128 stands for zero in the data rows.
Every row has a hidden score from 0 to 20. What is each row's score? 10 is about the middle. The score is a weighted sum of the row's numbers plus the product of two more (or one squared), each taken from its middle value.
[80 166 122 118 130 108 133 156 163 170 132 179 90 175 134 107 122 164
 151 158 125 116 130 115 143 127 95 125] ~ 10
[108 158 171 112 75 117 138 141 138 161 125 142 130 130 149 148 123 103
 125 120 113 113 145 93 139 114 147 141] ~ 10
[118 127 86 132 146 126 135 123 118 111 135 92 106 120 137 139 146 129
 113 113 152 158 114 166 130 120 131 114] ~ 9
[135 124 151 111 101 140 121 114 138 141 164 140 94 154 120 126 108 148
 145 118 150 147 111 135 131 150 149 137] ~ 15
[74 138 153 140 109 118 143 132 158 171 145 161 117 156 117 134 130 115
 115 107 107 93 122 117 146 155 105 122] ~ 8
[158 142 115 103 108 126 148 146 131 165 94 130 99 186 122 108 160 131
 118 159 130 149 87 146 122 113 153 111] ~ 10
[97 102 92 139 154 116 123 104 94 145 135 199 202 113 115 168 117 120
 157 141 67 75 134 105 153 189 89 98] ~ 12
[90 137 118 180 112 140 123 98 126 130 111 123 144 94 72 126 146 159
 120 110 79 70 105 159 111 152 92 112] ~ 8
[93 181 112 145 171 127 104 126 138 159 134 153 115 162 103 151 149 176
 106 121 99 103 158 143 120 147 91 68] ~ 7
[77 129 130 164 94 130 152 123 134 134 103 121 115 113 105 97 127 137
 139 107 104 89 126 145 123 137 123 138] ~ 9
[150 133 119 148 157 111 133 140 103 117 130 92 124 115 138 163 169 117
 86 140 143 150 139 142 138 102 112 115] ~ 8
[96 110 87 127 148 119 105 121 117 150 105 162 178 127 98 158 123 145
 139 149 70 80 117 115 160 178 109 77] ~ 11
[140 128 133 150 150 128 97 110 96 126 138 118 130 98 121 156 172 151
 95 127 122 121 107 131 107 121 109 112] ~ 8
[111 187 116 125 159 128 119 129 162 169 127 142 103 182 106 128 131 187
 129 125 111 103 125 145 128 148 104 73] ~ 8
[128 111 123 134 142 127 109 114 99 133 148 123 108 130 120 156 142 152
 97 120 138 133 91 154 117 108 132 110] ~ 8
[92 158 151 128 112 111 138 125 155 152 132 168 131 158 126 149 136 122
 128 117 111 106 146 97 149 132 115 101] ~ 7
[135 110 115 134 156 141 125 91 92 132 162 147 130 143 88 168 105 157
 109 108 140 131 95 173 83 124 113 90] ~ 14
[104 106 99 144 156 116 94 107 85 140 109 178 210 101 99 158 118 141
 136 138 75 63 138 113 151 193 89 89] ~ 14
[143 99 129 133 157 133 115 109 103 135 145 144 134 128 101 162 135 140
 116 110 133 126 101 150 119 117 112 102] ~ 18
[164 106 143 143 124 119 117 117 139 83 122 123 141 100 157 125 100 92
 136 130 154 142 140 98 124 124 139 149] ~ 9
[147 118 165 94 86 129 117 130 152 141 153 139 92 149 144 118 114 142
 155 128 177 148 111 115 160 144 158 134] ~ 12
[122 136 122 104 123 117 144 162 132 133 122 108 91 142 159 114 144 113
 128 140 163 174 117 138 147 109 152 146] ~ 11
[139 138 133 144 129 150 116 142 132 147 125 135 121 117 103 119 159 127
 113 124 113 136 103 125 123 99 135 127] ~ 7
[126 183 120 149 156 132 129 118 121 145 150 130 96 151 105 145 139 163
 107 109 133 127 153 160 125 124 125 90] ~ 7
[133 94 180 83 87 108 133 133 139 114 134 145 134 116 155 128 103 90
 148 161 148 140 149 89 180 119 173 152] ~ 13
[92 102 95 114 107 109 120 129 93 127 85 152 167 106 136 146 92 123
 160 163 74 99 142 97 167 136 113 120] ~ 17
[123 189 127 136 136 152 148 95 144 148 162 156 90 162 93 123 110 152
 134 114 124 140 145 182 125 124 142 120] ~ 6
[164 113 129 130 121 115 107 116 116 93 122 131 149 104 159 117 104 114
 141 123 153 133 136 114 98 123 134 134] ~ 17
[147 103 113 135 150 129 135 116 102 126 163 145 114 141 120 149 115 136
 119 108 151 147 95 174 122 124 120 106] ~ 12
[94 179 111 128 156 139 111 118 161 167 149 169 117 180 93 128 134 180
 122 120 109 107 148 134 124 162 113 84] ~ 8
[130 86 168 112 104 103 118 117 123 117 130 156 134 108 127 138 127 106
 141 164 146 133 146 93 168 129 149 134] ~ 16
[140 144 163 75 87 120 191 114 122 123 146 131 143 129 169 116 63 92
 135 102 136 136 157 82 103 150 158 204] ~ 12
[100 152 111 116 116 141 138 137 135 137 116 136 114 139 112 112 121 143
 128 133 106 132 145 126 138 146 130 117] ~ 11
[130 108 138 131 147 152 126 154 170 150 123 114 138 123 129 123 126 111
 133 106 127 144 129 122 149 127 122 132] ~ 9
[139 104 116 129 125 129 109 170 158 89 90 99 123 130 178 100 120 114
 163 162 149 152 152 112 138 91 112 163] ~ 16
[116 145 158 98 122 128 192 89 104 111 131 121 140 126 134 110 112 127
 134 94 137 127 139 106 68 167 140 184] ~ 10
[156 103 141 143 138 152 112 128 134 150 141 113 152 137 105 141 137 126
 126 106 135 142 115 139 143 131 109 132] ~ 7
[85 99 99 122 116 111 142 131 110 139 113 188 164 132 143 140 93 106
 180 155 98 95 134 106 175 164 114 121] ~ 12
[169 152 131 125 123 124 159 123 111 139 137 137 136 148 150 117 121 125
 135 138 156 141 121 105 96 128 138 155] ~ 7
[142 115 137 154 151 119 115 115 107 141 143 114 123 119 121 160 168 144
 92 140 125 129 113 141 112 107 116 109] ~ 8
[131 146 162 100 106 117 167 99 97 115 137 114 165 129 154 118 82 118
 122 108 135 122 153 85 68 145 134 181] ~ 8
[113 107 87 118 109 141 120 101 112 112 104 109 169 84 88 125 114 139
 131 130 96 101 123 138 149 173 132 103] ~ 10
[122 161 98 117 134 136 116 142 169 158 97 150 124 181 111 103 131 191
 140 116 113 115 134 142 135 171 117 94] ~ 8
[148 144 131 122 118 129 144 144 121 148 111 120 106 152 138 116 156 124
 122 170 136 163 98 133 121 105 138 118] ~ 8
[103 160 91 135 152 135 145 125 140 117 105 52 101 114 153 111 181 122
 139 132 124 149 131 136 115 127 115 144] ~ 12
[157 118 145 127 100 118 137 129 141 97 135 132 132 114 169 118 94 90
 139 123 161 140 143 98 110 134 163 171] ~ 10
[154 103 142 151 129 125 85 129 151 100 114 124 137 103 152 124 115 106
 125 156 135 126 141 108 132 93 131 146] ~ 7
[121 140 147 111 107 130 131 134 150 156 123 125 114 158 119 117 146 135
 123 115 138 132 104 138 136 134 149 134] ~ 8
[108 149 145 150 137 146 132 115 145 156 155 142 142 138 79 139 146 122
 89 91 103 79 123 136 132 153 107 113] ~ 6
[140 114 118 135 146 123 121 132 111 127 143 120 110 119 126 141 155 139
 108 120 146 143 112 146 122 98 127 119] ~ 11
[84 109 98 139 152 107 118 132 109 146 118 175 163 119 117 147 136 138
 146 146 69 87 133 102 162 159 96 96] ~ 9
[128 97 120 121 133 109 86 161 142 100 108 137 99 149 172 101 113 158
 146 168 145 147 123 140 97 85 109 147] ~ 14
[164 125 140 148 128 115 124 93 83 106 138 118 170 101 137 149 124 130
 123 113 140 106 147 110 58 142 123 145] ~ 10
[134 140 133 127 124 142 156 137 123 138 148 132 129 120 129 95 134 126
 112 108 135 119 127 109 95 138 151 162] ~ 15
[156 114 144 143 113 105 113 116 135 88 110 124 127 121 151 113 102 120
 134 146 163 135 128 109 111 101 113 144] ~ 12
[149 126 138 139 138 168 119 151 173 155 129 118 112 108 121 113 145 105
 132 106 129 140 110 125 137 115 138 136] ~ 9
[90 182 96 107 131 151 139 125 156 130 118 100 80 160 99 96 131 172
 136 105 129 130 148 156 108 160 135 118] ~ 16
[143 104 132 109 130 155 163 114 128 127 169 155 118 147 118 147 89 120
 144 102 163 173 111 175 122 124 150 125] ~ 11
[131 139 132 89 110 121 139 158 101 122 107 100 133 114 171 133 148 100
 119 175 125 150 154 108 135 94 149 154] ~ 10
[144 115 136 123 134 123 110 128 111 134 136 120 111 129 124 147 150 134
 120 124 146 145 102 143 131 116 131 127] ~ 11
[149 108 135 137 147 152 120 101 117 124 148 139 142 121 97 157 117 138
 124 109 137 143 115 155 109 140 122 117] ~ 8
[159 134 160 124 123 119 149 115 108 105 136 124 151 117 163 120 107 120
 126 112 141 126 161 92 79 141 137 159] ~ 10
[156 94 114 143 156 138 106 171 142 110 114 84 148 114 152 142 138 95
 118 117 139 159 149 125 141 101 123 139] ~ 10
[132 108 159 107 116 110 102 117 116 138 133 142 113 139 121 138 147 150
 126 142 147 136 109 119 124 125 134 121] ~ 13
[108 157 138 137 115 164 127 127 186 154 141 137 81 124 119 108 132 136
 125 76 121 134 123 136 119 145 147 131] ~ 9
[131 152 136 126 112 118 129 146 103 125 108 101 133 102 160 137 155 103
 123 158 110 139 149 105 118 97 128 134] ~ 8
[118 111 109 127 117 116 111 192 161 98 86 103 121 147 183 90 106 107
 168 181 146 152 144 118 151 84 104 170] ~ 19
[118 123 126 143 120 158 138 140 161 132 107 113 130 112 94 104 141 122
 140 102 110 133 111 152 137 134 118 131] ~ 9
[91 134 161 118 124 141 162 99 155 115 166 122 123 92 121 100 117 126
 131 88 107 102 121 115 109 138 156 169] ~ 17
[144 109 108 148 171 132 135 113 96 125 162 132 123 124 102 158 125 137
 99 107 134 148 113 180 109 99 121 101] ~ 13
[123 137 137 130 114 138 154 141 148 141 157 137 112 129 121 92 128 110
 121 106 119 119 112 114 111 127 168 169] ~ 18
[135 132 129 155 159 182 107 120 173 143 124 67 154 87 117 117 158 141
 151 91 104 112 105 136 140 133 102 150] ~ 11
[142 106 123 125 132 151 173 112 125 123 173 158 113 155 106 133 74 116
 141 101 167 173 106 176 119 127 146 126] ~ 10
[147 105 133 146 138 119 103 144 139 90 98 101 135 115 158 108 121 112
 143 157 134 135 147 112 138 93 100 150] ~ 8
[141 150 160 91 101 122 188 105 100 125 141 129 159 135 165 123 69 117
 141 108 136 128 158 78 95 153 144 182] ~ 8
[109 164 112 122 161 128 110 131 175 169 128 176 137 187 112 110 124 179
 143 121 107 111 134 125 134 166 93 73] ~ 7
[84 141 148 145 95 120 145 131 139 146 114 140 115 142 120 120 117 129
 123 119 98 94 125 117 122 120 107 138] ~ 7
[128 151 143 139 153 126 90 115 79 130 111 92 141 77 142 140 184 143
 100 163 95 113 133 118 94 105 111 124] ~ 6
[88 150 65 168 161 111 129 117 86 116 102 68 120 71 131 140 186 134
 110 122 120 118 146 153 134 156 106 128] ~ 8
[142 105 122 130 151 138 133 118 116 136 146 124 116 127 123 151 133 122
 123 120 147 153 105 161 135 111 132 127] ~ 11
[133 121 111 140 152 116 115 107 103 131 134 102 126 106 120 144 170 140
 91 129 129 130 110 151 106 110 112 103] ~ 15
[154 159 113 124 114 136 125 126 111 160 88 134 128 177 89 117 186 162
 94 156 108 129 78 140 112 120 130 81] ~ 4
[91 116 108 121 107 105 123 140 104 126 104 169 152 110 140 134 99 125
 159 179 84 92 138 97 169 127 103 123] ~ 10
[94 106 100 140 156 124 123 120 109 147 112 196 192 118 122 148 105 124
 164 138 79 79 133 104 163 206 95 101] ~ 8
[116 132 154 109 119 130 173 103 122 115 138 125 151 113 128 112 117 131
 121 98 135 132 140 108 81 159 144 168] ~ 12
[152 108 154 147 129 124 79 106 160 100 143 134 126 65 133 125 116 98
 121 144 127 107 118 99 145 108 143 135] ~ 15
[125 137 154 143 116 122 116 120 130 151 136 128 112 149 97 137 147 151
 121 97 118 114 111 123 118 134 122 114] ~ 9
[129 139 155 123 134 111 107 123 159 127 126 152 111 136 144 121 95 135
 126 154 133 128 127 102 132 117 106 151] ~ 10
[111 143 141 134 119 141 125 128 158 141 129 131 111 119 110 117 139 133
 121 99 111 105 121 127 122 133 128 137] ~ 8
[154 102 130 144 161 147 107 147 151 144 134 107 148 117 116 137 138 106
 124 114 119 140 136 131 142 126 100 132] ~ 12
[104 110 99 100 86 118 134 125 105 119 94 140 158 120 121 127 84 117
 156 155 93 101 147 110 181 147 157 123] ~ 10
[150 95 120 138 169 130 122 170 127 117 138 77 137 117 145 158 145 95
 117 117 149 152 154 144 156 116 110 140] ~ 13
[110 130 99 162 109 139 143 132 134 132 96 115 138 109 88 115 134 133
 130 104 105 97 113 166 124 164 124 128] ~ 9
[110 99 98 127 115 122 106 103 70 124 97 150 193 88 116 163 103 133
 131 135 63 73 137 103 169 146 130 98] ~ 9
[132 108 176 101 89 110 115 114 122 124 125 141 137 107 137 147 118 109
 137 154 137 129 160 93 172 127 168 132] ~ 14
[140 141 112 160 93 154 157 140 142 141 127 137 125 127 79 89 110 108
 129 102 130 123 110 178 159 136 135 129] ~ 6
[91 89 91 150 151 124 112 100 83 148 115 191 201 97 108 176 114 136
 154 142 73 64 127 111 150 191 83 90] ~ 17
[129 126 134 134 146 137 118 122 105 138 140 119 115 110 130 137 163 139
 105 136 141 145 109 137 132 110 117 114] ~ 7
[130 132 150 133 112 130 134 146 154 163 129 122 121 156 100 113 131 130
 121 98 127 123 113 130 134 134 126 125] ~ 10
[117 140 145 131 125 153 142 137 149 132 121 97 107 121 131 103 147 111
 146 118 127 129 118 133 136 135 139 141] ~ 15
[86 174 100 144 124 162 135 105 142 125 120 117 90 138 79 111 127 179
 124 111 122 122 161 155 104 143 107 116] ~ 15
[87 171 146 114 107 121 160 134 191 167 140 175 88 200 137 111 114 103
 147 104 138 127 131 130 158 157 139 113] ~ 8
[130 122 152 97 111 130 121 136 105 137 109 123 121 118 152 124 145 117
 134 168 131 141 136 108 124 108 151 136] ~ 9
[88 150 50 126 112 113 171 151 131 110 100 64 96 103 151 110 144 95
 143 112 148 141 133 161 169 150 149 154] ~ 11
[132 95 120 112 144 125 95 201 161 99 87 91 134 157 182 92 112 131
 162 179 161 143 167 131 134 75 93 177] ~ 19
[97 164 103 117 154 129 117 147 157 175 132 153 109 178 118 123 138 173
 125 128 107 102 144 136 135 156 102 79] ~ 10
[129 127 136 108 128 125 112 135 103 120 117 125 134 111 143 133 147 125
 111 162 115 133 139 117 119 99 135 137] ~ 8
[127 115 138 130 144 120 94 133 104 128 130 126 127 109 126 151 156 138
 100 148 124 124 114 130 114 116 127 114] ~ 10
[86 120 92 128 160 116 114 131 124 150 125 159 156 125 114 151 144 141
 135 136 70 87 138 120 160 151 104 95] ~ 10
[157 122 106 153 154 125 128 160 118 106 124 90 129 123 159 138 155 108
 111 146 140 152 140 144 135 95 112 134] ~ 14
[134 123 141 140 137 160 115 136 168 158 128 126 124 112 109 112 150 113
 122 108 119 126 100 132 141 126 133 134] ~ 7
[162 118 140 133 118 125 138 116 118 91 122 132 132 107 158 106 107 92
 151 131 157 130 137 103 111 121 141 153] ~ 10
[136 125 111 142 173 106 127 118 89 120 161 121 118 124 111 177 143 150
 91 115 138 140 101 166 119 102 108 85] ~ 14
[137 96 177 98 88 111 122 128 141 124 143 141 108 127 144 122 117 123
 151 138 165 134 133 96 155 133 152 137] ~ 16
[111 148 148 128 123 120 119 107 148 154 148 160 110 153 111 143 138 129
 125 110 113 108 133 116 149 159 130 104] ~ 8
[96 102 102 101 100 115 131 139 101 125 96 166 167 120 150 131 82 111
 161 152 89 98 141 96 179 151 143 123] ~ 9
[136 96 137 130 124 135 122 170 176 109 114 122 115 130 161 101 120 102
 161 149 161 146 133 122 145 101 127 166] ~ 13
[172 135 150 99 105 122 160 131 129 104 131 124 138 144 176 101 87 89
 156 111 170 149 159 105 90 151 156 178] ~ 12
[136 125 101 150 176 125 127 99 84 116 164 119 135 118 100 182 139 144
 74 124 139 128 104 181 111 100 104 85] ~ 8
[124 145 127 121 130 131 160 105 120 132 153 136 138 122 112 99 142 121
 120 104 127 105 118 112 78 143 141 147] ~ 8
[151 122 114 171 187 135 137 128 109 126 139 78 148 113 108 171 152 105
 99 111 136 136 138 159 137 104 110 110] ~ 7
[136 132 112 114 130 131 142 144 125 124 155 115 96 144 131 136 132 119
 130 121 166 163 106 152 139 114 139 131] ~ 11
[98 183 98 125 133 156 143 128 157 132 102 104 87 147 92 96 140 186
 129 106 129 118 140 160 94 156 131 104] ~ 14
[128 112 135 158 182 161 103 133 170 152 128 139 155 109 106 148 150 122
 120 112 83 103 129 126 143 154 93 110] ~ 7
[148 139 157 101 107 118 161 98 101 112 143 125 166 123 157 122 92 110
 123 107 139 122 161 91 81 150 139 165] ~ 9
[169 108 142 164 165 159 119 118 129 149 143 113 163 123 88 149 144 130
 109 103 124 136 125 146 131 127 114 115] ~ 5
[139 112 160 110 114 115 112 123 118 139 140 127 118 122 134 134 141 151
 124 136 155 144 102 127 121 123 131 128] ~ 13
[153 124 144 143 128 116 130 126 116 106 115 122 141 118 154 123 142 122
 142 149 128 142 127 119 110 105 110 137] ~ 8
[81 170 133 126 134 115 139 142 150 162 120 167 105 160 130 115 122 164
 144 173 100 122 136 113 140 115 91 114] ~ 8
[153 103 111 150 166 137 128 107 95 120 152 143 126 130 116 167 119 132
 113 104 146 145 114 171 108 111 118 103] ~ 13
[164 112 143 127 118 112 121 137 140 98 121 130 132 129 166 120 99 107
 146 134 165 139 135 113 122 112 139 144] ~ 12
[141 173 115 146 138 154 154 111 141 138 171 150 106 152 83 146 101 146
 117 99 135 137 134 184 122 124 148 119] ~ 8
[144 142 139 126 130 127 149 98 85 126 138 132 164 135 125 124 120 144
 105 101 131 111 134 103 74 149 129 149] ~ 7
[85 144 119 97 139 129 133 148 137 144 112 160 131 148 134 121 126 124
 135 147 96 126 130 110 151 138 119 119] ~ 8
[160 112 159 126 104 115 135 119 158 92 125 132 131 105 159 108 89 94
 149 121 157 136 140 92 142 113 159 161] ~ 13
[107 180 113 116 146 127 121 131 168 172 131 157 109 194 115 121 129 172
 138 121 118 121 139 136 127 177 111 79] ~ 9
[124 113 168 66 62 121 149 149 129 103 112 149 136 125 179 125 96 61
 163 170 138 142 172 87 182 105 180 153] ~ 10
[128 124 150 125 107 125 110 118 153 149 144 131 99 153 112 124 122 146
 135 99 149 127 115 128 133 142 128 130] ~ 12
[148 141 161 86 101 118 159 111 115 113 130 130 159 118 155 130 82 111
 130 120 136 128 147 81 103 126 151 170] ~ 12
[87 158 156 126 118 124 143 128 178 171 144 172 95 194 129 125 125 124
 133 107 116 110 122 124 145 153 99 111] ~ 7
[158 162 128 111 117 135 130 139 125 166 96 133 121 172 109 111 179 144
 112 154 123 130 84 141 106 116 146 99] ~ 5
[126 137 162 94 104 124 154 120 147 114 151 126 137 109 153 110 94 96
 143 120 144 135 135 96 135 131 168 178] ~ 9
[119 131 108 163 131 151 131 123 150 122 113 92 144 87 84 116 150 130
 119 101 106 108 121 154 132 145 111 129] ~ 8
[67 144 160 165 105 102 145 133 126 160 126 157 133 148 134 140 122 128
 115 118 94 81 128 96 126 119 88 129] ~ 7
[116 113 163 81 101 126 125 138 89 119 98 143 163 106 154 135 133 106
 130 189 104 141 173 95 125 107 150 142] ~ 9
[154 152 113 130 115 129 150 139 126 148 112 123 104 163 130 113 169 108
 111 167 139 161 103 147 131 107 147 114] ~ 5
[142 150 139 135 126 134 131 143 130 124 130 109 113 124 140 125 145 114
 125 153 140 146 120 133 124 100 121 141] ~ 11
[102 103 91 119 124 113 130 123 106 127 105 184 190 122 124 133 91 116
 161 139 86 95 138 104 176 193 118 101] ~ 11
[129 109 122 135 146 137 111 104 100 126 154 133 116 134 104 154 126 145
 115 123 142 128 101 169 121 110 130 102] ~ 8
[112 125 80 121 119 140 133 112 140 114 98 114 129 127 86 110 132 174
 144 124 111 113 108 153 126 175 138 103] ~ 12
[131 152 170 72 88 111 189 125 133 123 142 130 146 133 156 99 72 103
 134 101 135 139 163 87 115 134 161 182] ~ 13
[129 127 91 137 166 118 137 134 106 116 165 106 108 122 126 149 132 119
 96 108 166 152 105 179 133 99 121 106] ~ 13
[142 119 131 116 111 129 121 138 124 132 147 118 96 128 140 134 141 131
 124 132 155 158 116 136 128 106 144 137] ~ 11
[109 139 102 145 135 146 144 136 140 115 111 72 112 103 138 114 161 115
 141 119 123 128 118 146 128 137 127 138] ~ 16
[174 137 139 129 123 113 142 107 106 98 132 127 150 115 163 131 107 119
 145 119 158 123 159 95 83 139 126 150] ~ 14
[142 121 141 135 145 126 106 130 118 142 146 121 119 125 130 150 155 141
 118 120 138 132 101 145 120 111 122 114] ~ 10
[146 111 164 112 105 123 102 121 119 140 133 127 121 122 131 129 143 143
 133 152 141 139 107 119 124 118 127 130] ~ 11
[102 106 94 110 114 119 133 135 97 130 109 178 180 114 137 138 93 112
 168 154 83 94 139 105 176 172 130 121] ~ 9
[132 100 166 125 128 126 95 99 112 140 156 141 123 127 101 142 142 160
 122 123 139 126 104 127 112 136 134 119] ~ 10
[105 104 92 140 155 117 116 114 92 140 123 189 195 106 110 169 115 128
 149 131 60 66 141 105 142 198 87 98] ~ 16
[99 186 97 120 128 140 112 119 157 130 109 100 97 158 91 108 148 200
 122 111 114 129 144 162 97 163 116 94] ~ 17
[111 113 102 96 93 135 152 127 151 102 120 119 122 103 106 91 80 95
 146 133 131 140 129 122 186 152 167 141] ~ 12
[98 136 142 118 120 140 157 130 169 130 160 126 97 108 126 80 136 119
 139 83 132 118 110 126 120 139 169 166] ~ 15
[119 110 117 126 124 115 92 143 129 97 99 120 117 143 165 108 109 151
 151 159 144 136 125 125 114 92 103 148] ~ 11
[145 127 138 112 116 122 125 132 115 133 151 123 99 142 116 132 142 140
 130 138 150 152 109 147 124 122 141 119] ~ 12
[108 116 112 123 91 154 172 167 183 129 112 95 97 129 134 87 118 94
 176 90 149 173 113 149 157 137 150 164] ~ 14
[168 110 133 141 153 179 171 119 150 134 145 106 147 127 101 135 104 93
 126 105 139 162 140 175 142 112 117 136] ~ 8
[151 100 138 126 127 132 116 115 112 130 156 133 118 137 118 144 117 144
 133 110 155 139 103 145 105 135 121 121] ~ 13
[155 129 163 128 111 126 129 97 119 108 133 132 152 89 145 129 97 111
 122 136 130 122 142 90 109 129 133 157] ~ 8
[143 110 138 116 108 109 123 152 156 83 111 120 117 129 172 102 94 107
 159 156 172 151 145 112 139 97 137 160] ~ 12
[136 124 135 154 137 153 107 129 139 129 133 112 136 101 123 139 145 118
 120 130 116 131 127 124 122 115 112 133] ~ 9
[156 154 121 89 94 132 153 161 137 160 91 130 111 206 117 89 169 129
 119 155 139 151 85 138 128 125 161 115] ~ 10
[145 103 152 93 90 131 133 142 152 134 157 133 97 171 135 108 98 116
 152 101 172 178 101 138 151 144 170 149] ~ 15
[175 124 147 143 125 117 111 107 129 97 130 127 154 97 154 115 109 109
 129 121 145 132 143 101 99 133 132 149] ~ 10
[156 116 165 121 99 123 121 138 196 102 142 137 108 98 162 92 94 75
 150 120 150 146 123 101 151 102 169 161] ~ 16
[124 154 159 132 104 152 102 96 142 147 171 150 96 149 115 135 126 163
 119 94 141 120 136 128 128 148 138 125] ~ 17
[140 103 155 116 113 131 108 120 114 134 146 134 111 141 125 145 136 152
 143 122 144 133 105 134 125 130 124 123] ~ 12
[136 104 127 122 141 143 141 97 111 125 164 147 118 147 95 145 100 142
 133 113 155 153 94 175 114 122 135 105] ~ 10
[164 148 150 99 109 118 174 115 116 106 153 117 144 132 167 95 101 111
 147 99 166 130 161 93 73 143 139 177] ~ 12
[128 89 98 136 190 134 119 179 146 133 129 92 154 127 150 160 155 90
 102 124 128 133 161 131 157 117 107 128] ~ 10
[114 115 98 115 142 120 113 129 139 133 114 161 173 141 113 132 115 138
 155 140 82 85 134 114 175 178 116 78] ~ 9
[145 157 122 149 155 99 135 116 82 122 118 104 120 122 122 167 186 136
 80 165 127 136 122 153 126 90 114 103] ~ 6
[100 133 115 149 124 152 136 123 145 120 118 101 116 91 103 117 149 118
 140 101 103 102 114 142 122 143 124 129] ~ 9
[101 132 148 95 118 130 170 123 165 121 151 109 110 113 133 86 115 107
 133 82 131 134 124 113 110 145 177 179] ~ 12
[104 171 107 141 168 131 96 113 155 171 128 162 134 178 92 143 149 211
 123 131 95 86 139 136 117 170 84 61] ~ 7
[108 109 102 141 144 119 111 115 100 136 117 181 186 111 117 158 116 132
 158 138 77 88 132 101 165 196 103 86] ~ 8
[143 140 141 142 118 135 114 111 113 138 107 126 131 148 107 142 179 153
 102 154 116 132 95 134 111 119 128 102] ~ 15
[101 185 112 132 152 159 125 105 165 160 165 167 108 171 94 114 115 162
 133 115 105 115 161 145 135 153 133 89] ~ 9
[128 152 168 116 95 127 129 134 119 140 126 138 129 114 150 132 137 101
 130 145 107 116 128 102 120 111 142 127] ~ 7
[124 99 126 147 142 105 77 168 129 85 89 114 135 126 156 108 123 142
 153 170 128 118 144 123 128 91 89 152] ~ 18
[95 140 156 140 148 108 111 98 145 145 145 177 128 141 108 147 147 157
 139 126 97 88 162 104 142 159 109 72] ~ 10
[95 179 115 121 126 148 142 140 157 156 141 155 84 176 117 106 110 150
 134 127 117 130 157 129 136 137 123 120] ~ 13
[156 103 127 143 151 157 141 108 123 125 145 131 133 143 116 146 106 119
 130 107 148 169 120 152 121 113 128 123] ~ 6
[145 141 130 142 131 148 118 137 133 162 114 136 117 123 97 122 179 146
 86 133 102 103 95 131 111 117 139 110] ~ 6
[146 124 158 145 126 127 100 87 128 100 144 131 159 75 124 152 105 123
 101 124 117 108 123 94 112 125 132 139] ~ 5
[141 101 147 100 98 131 124 139 136 140 145 132 110 146 147 125 112 134
 151 117 165 165 97 129 135 138 140 142] ~ 12
[139 105 118 147 146 166 122 137 143 140 122 91 148 114 104 125 152 115
 124 103 113 133 119 147 141 120 117 129] ~ 7
[123 82 105 140 204 151 95 151 138 125 128 97 173 122 113 156 145 96
 95 133 105 118 156 136 133 140 95 126] ~ 9
[139 116 158 110 113 126 118 131 136 132 139 126 92 126 140 124 142 134
 136 146 157 147 114 120 138 114 148 138] ~ 11
[136 132 159 117 111 130 163 99 84 104 124 132 165 111 140 131 93 128
 130 113 140 110 160 88 67 146 138 168] ~ 8
[144 116 116 147 155 119 137 158 107 119 139 80 119 132 145 146 155 102
 105 132 143 157 148 150 159 96 131 141] ~ 15
[166 117 158 121 99 119 138 127 139 94 130 125 135 113 166 109 97 91
 125 128 163 147 145 92 128 127 155 157] ~ 9
[112 120 103 115 101 116 119 125 103 128 87 151 193 114 117 143 95 147
 138 158 71 85 132 122 160 165 135 94] ~ 7
[79 133 137 151 85 128 152 123 136 140 103 132 127 115 122 106 108 110
 161 130 89 112 110 135 141 142 127 139] ~ 8
[122 120 78 149 161 114 134 131 122 103 146 94 105 118 138 154 142 113
 101 106 156 160 119 168 125 116 121 117] ~ 11
